gok: [131 108 124 126 123 133 130 132 122 125 133 132 116 121 124 124 126 138
 122 123 128 130 121 132 115 130 125 140 130 132 126 131 124 129 119 121
 127 120 126 129 132 140 130 146 125 130 129 126 119 131 128 137 126 130
 142 127 128 120 131 127 132 121 137 130]
rilid: [160   4 116 103  94 152 164 158 141 129 139 193  89  81 112  93 160 203
  89 123 130 154  65 163  39 135 135 213 164 188  77 132  85 123  64  80
  61 124 149 171  98 199 149 178 113 165 138  82 121 145 187 171 124 101
 168 153 118 128 132 163 127  37 169 173]
vilin: [148  58 121 118 106 139 146 142 127 125 131 157  98  99 116 107 137 168
 104 123 128 144  92 145  77 130 124 176 144 158 106 133 102 126  93  99
 102 113 139 144 125 167 140 168 121 146 130 110 112 136 153 163 122 123
 158 135 124 130 133 141 128  81 155 148]
pugo: [136 103 123 121 120 133 136 136 135 129 131 145 120 119 127 118 137 144
 121 127 134 134 117 136 108 131 130 147 137 146 114 129 119 127 115 117
 111 129 134 137 120 139 131 138 127 137 133 113 130 132 144 135 127 120
 133 135 126 127 129 137 130 107 136 139]
vumed: [160   4 116 103  94 152 164 158 141 129 139 193  89  81 112  93 160 203
  89 123 130 154  65 163  39 135 135 213 164 188  77 132  85 123  64  80
  61 124 148 153 136 209 140 222 105 149 131  98  90 143 158 203 110 130
 190 137 124 139 143 150 126  49 188 163]
Mife: [123 159 132 132 137 118 122 121 135 133 128 121 143 141 135 138 127 113
 138 133 132 120 145 121 151 127 134 110 126 120 127 126 137 129 140 140
 129 143 124 123 122 109 127 105 133 127 129 132 137 124 128 109 133 124
 112 127 125 124 123 126 128 145 111 125]
Dasi: [125 141 126 129 135 125 126 124 132 129 127 123 135 135 131 133 128 120
 132 129 130 123 136 125 137 128 131 120 125 125 131 126 136 127 136 132
 133 132 125 125 127 120 126 117 129 126 128 132 135 126 123 121 131 128
 122 127 127 128 128 129 127 135 121 126]
Zopu: [105 205 139 146 144 116  97 112 108 123 116  78 139 153 134 147  97  79
 150 123 123 112 164 100 184 120 116  74  97  84 171 123 158 135 171 160
 186 115 110  93 163  86 113 114 133  91 118 165 120 118  75 112 122 158
 110 107 139 131 132  98 129 195 108  95]
gone Zopu: [184 115 116 123 160  93 146 123 108 118 110 132  98  78  91  74  86 186
 105 123 139 135 165 163 120 139 134 158 171 120 153  97 107 112 195  79
 118 139 123 108 144  97 164  75 133 116 110 100  97 150 116 113 129 122
 171  84  95 112 147 131 158 112 205]
[114]
gone vilin: [128 104 107 176 102 112 124 128 136 168 144 125 141  93 146 124  58 127
 144 167  99  81 137 130 130 113  77 168 121 122 133 131 142 158 130 148
 144 139 116 157 106 139  99 110 148 123 145 121 133 126 102  92 153 140
 135 123 155 118 146 125 158  98 106]
[163]

mugov: [163 125 119 125  94 109 131  88 116  74 137 145 121 134 151]
bev: [158 109 156 122 123 124 162  82 124  69 183 170  83 120 141]
pefu: [163 125 126 125  94 109 131  88 116  74 137 145 121 134 151]
gone bev: [123  82 156 141 183 124 120  69  83 109 158 162 170 124]
[122]
gone mugov: [134 125 121 151 125 131 137 119 163 116 109  74 145  94]
[88]
gone mugov: [109 125  74 137 145 151 131 121 125  94 119 116  88 134]
[163]
gone mugov: [134  94 125 116 163 125  88 131  74 109 119 151 145 121]
[137]
gone pefu: [ 74 121 126  88 125 151 109 131 137  94 145 163 116 125]
[134]

